Some points:
  -60   -5   31    9  -64   48    1    0   35  -28   72  -25   24    4  -37   34  -16  -34   32  -41    5   71  -10   32  -19  -30   24    9  -21  -11   25  -49   -2    1    1   34
  -30  -34   -4    5   35   28  -39   12    7  -44  -17  -50   19   24   -7  -18   58   -9   17   34  -26   -3   -2   53    4  -34   24  -22   23    4  -68   36   30  -12   -5   19
    5   -2  -25   35   48    8  -40  -36   12  -10   55  -10    5  -15  -12   28    1  -42  -61    0    8  -26   12  -40  -53   29   82    5  -44  -13   -9  -10   60   46   27   57
  -14   45   57  -25  -13   25   26    3   70  -26    5   71   24    8   53  -10  -24    6   -9    2    0    6   -9    4   50   19  -35  -39  -34    0    4   44   24   33   35   21
   73   -8  -39   -7   -1  -10   60   -9   19    6    9   -8  -57   36   29  -59   26   22  -21   -7   23   31  -30   -2  -18   13  -68  -12  -35  -23   30  -12   -5  -30   -5   49
  -20  -40  -48   13  -18  -24   -2   28  -35   47   38   27  -38   15   17   -7   37   -3   11  -12   22  -12   25   59  -23  -74   32   49  -37   32   12    9   32    0   -8  -32
    1   11   54   47  -19  -26    4  -69  -46  -58   22  -13  -67  -29   15   28  -23   -6   48   35  -11   -6  -19  -20  -58   24  -23   29   -5   -3  -29   16  -37   51  -21  -63
    16    28   -20    -7    37    32  -114     0    43   -16    21   -15   -71    23     5   -15   -49    -9    15   -27    28     6     8   -32    25    -5   -49    35    29   -36    21    -2    16   -59   -60   -11
   23    4   13   43  -25   -6  -33    7   69   16   18   11   55  -12    9  -52    4    3  -15  -25  -33  -11   23  -34  -41    8   -7   74   59  -30   41   89   11  -24   35  -54
  -50   28  -33   25   29   -6   17   72   39   12   22   17  -21  -11   25   26   21    2  -29  -71  -30   35  -53   19  -13   12  -38   -4   52   25  -58   -1   24   64  -41  -22
   -1   -9   27  -28    2  -20  -26   -4  -29   37   52  -51   29  -40   43   25  -12   65  -40   21   -2  -14   -5  -18  -23   -1   24  -74  -15   -7   -9    2   11    0  -70  -63
  -18  -29   10   35   18   49   32  -80  -13   12   -4   -4   12    7   34   28   22    7  -16  -20   75  -11   12   40   22    3    4   27   42   -3   48  -47   25    4  -16  -43
  -62   12  -67   10    9   19   28   28  -50   -6  -42   -2   23   57    5    2  -68   19   -5  -17  -14   30   55  -94  -14   -5  -25   16  -60  -20   -5   15   28    9   14  -29
    6  -57  -12  -52    7   39   -4  -13   26   -8  -78   57   25   17  -38   -6  -23   20   -3   14  -21   28  -55  -13  -56   29   13   -8   28   72  -14  -38   12  -15  -12  -38
  -38   -1   51   21    8    4   35   21   -2   12  -55   27  -20   20   -8   50   76   40   14    3   17   -9  -19  -47   -9   37   38  -13  -13  -75   42   30  -13  -47  -24   15
   19   45  -15  -48  -74   10  -62   30  -25   39  -15   20  -27   38   64   37   -6   22   -4   13    1   14    8   20   -3   53   65    2   27    2  -45   -2    7  -29    5   31
   -3  -12    0   23  -13  -28   -9   21   44   19  -34  -31   30  -39  -15  -32    5   32   72   32   58  -23   18    4   33  -27   12   17  -32   -8   -4    4   58   10  -54   10
    9    8   -6  -22   62  -15   32  -16  -10    9  -10   11   16  -12   49   27  -17  -63   39   20   30  -22  -47  -36   41  -16   30   44    4   53   -7    8  -22  -13  -11   48
  -22   -3   16   30  -14    6    6  -42  -51  -21  -46    5   -8   10    7  -40   -7   -8    5   46  -36   68  -35   37   70  -32   24   21  -28  -11   52   14   29   33  -11   21
  -17  -20   56   -4   50  -50  -12   21   12   54    6   10  -10   13  -40   32   -6   40   12   53   -6   33   58   -8    8   28  -46   -2   33   15    0  -36   49   15   44   50
  -59  -24   17  -18  -29   -6   46  -46   33   80  -38  -24  -30  -10   -1    6  -63  -69  -43   -4    4  -36   37   35  -29   -8   15  -12  -17  -28   -7   -7  -26  -18  -44   19
   -8  -23   17  -41   45  -31   -4  -29  -47    3  -23   26   -6   -6  -27  -10  -43    6   -8  -44  -14  -14  -67   23   25  -54    4  -27   34  -47  -14    4  -12  -32   63   37
   -4   13   44   36   29  -12  -29  -34  -40   18  -36  -13  -11   28  -16  -36   -4   -5   75  -83   31   -2   13   32  -35   39  -11  -54  -56   51   16   14  -15    1   74   -2
    2   46  -40  -36    6  -49   10  -42   22  -23  -11  -35   60   72   -1   -8   40    6  -18   25   46   40    9   39    1   44  -17   30  -15  -28  -24   19  -58   24   -9  -35
   76  -44   -6   53   18   -5   29    9   22  -41   -4   20  -44    6    7   45  -27   29  -20   17   12   27   30   34    0  -63   21  -55    6  -26  -17   -4  -18  -11   24  -10
   -9   47  -20   21   -4   79  -10   44    5   11   12    1   -4  -23  -54    2  -49   75  -47   19   14  -50    7   21   28   -3  -12   31   -6   31   -2   47  -71   -8   -2    2
     2    56   -16     4   -26   -16   -17    39   -10   -28   -28   -57    -7  -103    33    16    24    20   -63    -5     0    39   -23     0   -38    18    -2    32    -9    44    27   -23    -7   -40    18    28
   15  -44   13  -22  -37   -3  -11   10   23  -22   22    6    2    2   64  -43    8    5  -31   13  -19  -44   -1  -16   21   14    5  -35  -44   39  -38  -32   25  -22   -1  -12
   37  -17  -49  -45   24   16   -2   13  -29   23    8   -2   66  -51   62   30  -27   -4   -1   31  -30   21    5   58    6   15  -35  -29   32  -30   46    1    8   38   25    2
    9    2  -55   41   23    8   21  -36   39   37   31   12    6  -36  -13  -30   -6   17   40   -3    9   45   13   -8   14   30   61  -22   15   -5  -68  -13  -52  -23   41  -10
   33   31   17  -10    0   54   45  -28  -16   36   23  -36  -26    4  -43   23   27  -57  -18   -5  -40   48   61  -35   37   14  -39   26   -4   35  -20   78   30  -62    6  -46
  -15  -28   21  -45   -7  -70  -22   18   33    2    6  -29  -11   29   11   13   -2   27  -48  -24   -7   17    7  -47   37  -33   15   25   25   41   40  -19  -62   14   36  -37
   56    0   52  -17   18   35  -28   -7  -23    7  -37   12    0    2  -42  -15   48   -1  -66  -26    0   -8   26   17  -14  -43    8   52  -18  -13  -28  -29   -4   77  -31   10
   41   43   14   80   14  -27   -3   29  -10   16   12    3   53   51  -39   22  -24  -45  -20   20  -19  -31  -52   15   17   -2    3   -8  -39   21   20  -45   17  -33  -36  -42
  -37  -56  -22  -20    0  -38  -17  -28  -43  -47   35   90    8  -35  -64   11   40  -16  -13  -13   23   -8   -2    3   49   43  -40  -18  -33  -10   13   21  -38  -44  -24   13
   37   -6  -31    8  -34   49  -27   64   51   19  -29  -62  -36  -38   -7   -8    7  -37   -2  -22  -30  -36   -1  -21   73   43   -2  -17  -20  -49   17  -31  -18   53   32  -76
   27  -40   -7   38  -53  -21  -17   69  -30   -5  -17   21   16    4  -10   -6  -14  -76  -16   32   65    0   -8  -24   -7   20  -20  -30   51   13   14   63  -16   30    3   18
   23   48    8  -58   17  -26   25   26   11  -67  -25   44  -13  -25    3   28   13  -32   48  -29    9  -16   61   26  -36  -31   10  -20  -10   -1    8    8   15  -26    1  -35
   -1   18  -26   18  -52  -52   48  -42  -27  -47  -24   -1   11   13  -25  -24  -15   29   14  -39  -55  -56   29   22   23   32   17  -28   89   18   19  -11   38   -5  -38   58
   -2  -39   -9  -33  -26    7   20  -66   15  -20   14  -53   -3   17  -49   75    5   23   61   -6    9  -42  -63   -1  -19  -21  -27   21  -35   35   24   45   41   39   13   40
   28    0   32  -12  -28   29   32   27  -52   -7   19  -23   61  -13   21  -30  -13   15   22  -59   54   -7   -3  -47    8  -36   -7    1   35   -9  -61  -23  -16   -5   -6   22
  -55   44  -11  -11   14   50  -17  -12   -7    4   14   -5  -19   17    5  -52   52  -19   -3   73    5  -38  -17  -29  -36  -67   -3  -84   73   11   43  -30  -23   15   20   11
    7   62  -13   -3  -30  -37    8  -34   -7   47    8   30  -10  -53  -54  -22    8   -3   32   37  -17   23  -19  -34   -8  -45   10   -4  -19  -19   -7  -33   17   36  -15  -11
   22  -33   29  -19   51    0   10   40    0    1   40   -5    3   15   20  -35   -5   10   55  -14  -85    9   19    5  -22   22   38    0  -10    1   41    7  -62   23  -60   41
  -13  -16  -17   42  -18    3  -37  -21    1    1  -20   30   19    7   43   32   43    0   24    9  -60  -42   41  -20    9   -5  -86   40  -28   -7  -44  -40  -46  -32   35   24
  -29   -3    8  -53   25  -21   45   63  -27  -43   27    2  -27    8  -19  -63  -26    0  -17   47    9  -28  -35   27  -29   47   15   30   28  -34  -20  -35   17  -23   51  -10
These points spread out most along one direction. Take the direction at right angles to it along which they spread out most. Then take the direction at right angles to both along which they spread out most. Go by this last direction. For each point below, how far along it does it lie, from 0 to 99? The average is 50, and the first point in the table lies past the average. One standard deviation of the points above along it is 16.
    1   11   54   47  -19  -26    4  -69  -46  -58   22  -13  -67  -29   15   28  -23   -6   48   35  -11   -6  -19  -20  -58   24  -23   29   -5   -3  -29   16  -37   51  -21  -63 59
   27  -40   -7   38  -53  -21  -17   69  -30   -5  -17   21   16    4  -10   -6  -14  -76  -16   32   65    0   -8  -24   -7   20  -20  -30   51   13   14   63  -16   30    3   18 39
   37   -6  -31    8  -34   49  -27   64   51   19  -29  -62  -36  -38   -7   -8    7  -37   -2  -22  -30  -36   -1  -21   73   43   -2  -17  -20  -49   17  -31  -18   53   32  -76 59
  -29   -3    8  -53   25  -21   45   63  -27  -43   27    2  -27    8  -19  -63  -26    0  -17   47    9  -28  -35   27  -29   47   15   30   28  -34  -20  -35   17  -23   51  -10 39
  -50   28  -33   25   29   -6   17   72   39   12   22   17  -21  -11   25   26   21    2  -29  -71  -30   35  -53   19  -13   12  -38   -4   52   25  -58   -1   24   64  -41  -22 61
   22  -33   29  -19   51    0   10   40    0    1   40   -5    3   15   20  -35   -5   10   55  -14  -85    9   19    5  -22   22   38    0  -10    1   41    7  -62   23  -60   41 50
    6  -57  -12  -52    7   39   -4  -13   26   -8  -78   57   25   17  -38   -6  -23   20   -3   14  -21   28  -55  -13  -56   29   13   -8   28   72  -14  -38   12  -15  -12  -38 43
   -9   47  -20   21   -4   79  -10   44    5   11   12    1   -4  -23  -54    2  -49   75  -47   19   14  -50    7   21   28   -3  -12   31   -6   31   -2   47  -71   -8   -2    2 46
  -13  -16  -17   42  -18    3  -37  -21    1    1  -20   30   19    7   43   32   43    0   24    9  -60  -42   41  -20    9   -5  -86   40  -28   -7  -44  -40  -46  -32   35   24 27
  -37  -56  -22  -20    0  -38  -17  -28  -43  -47   35   90    8  -35  -64   11   40  -16  -13  -13   23   -8   -2    3   49   43  -40  -18  -33  -10   13   21  -38  -44  -24   13 18
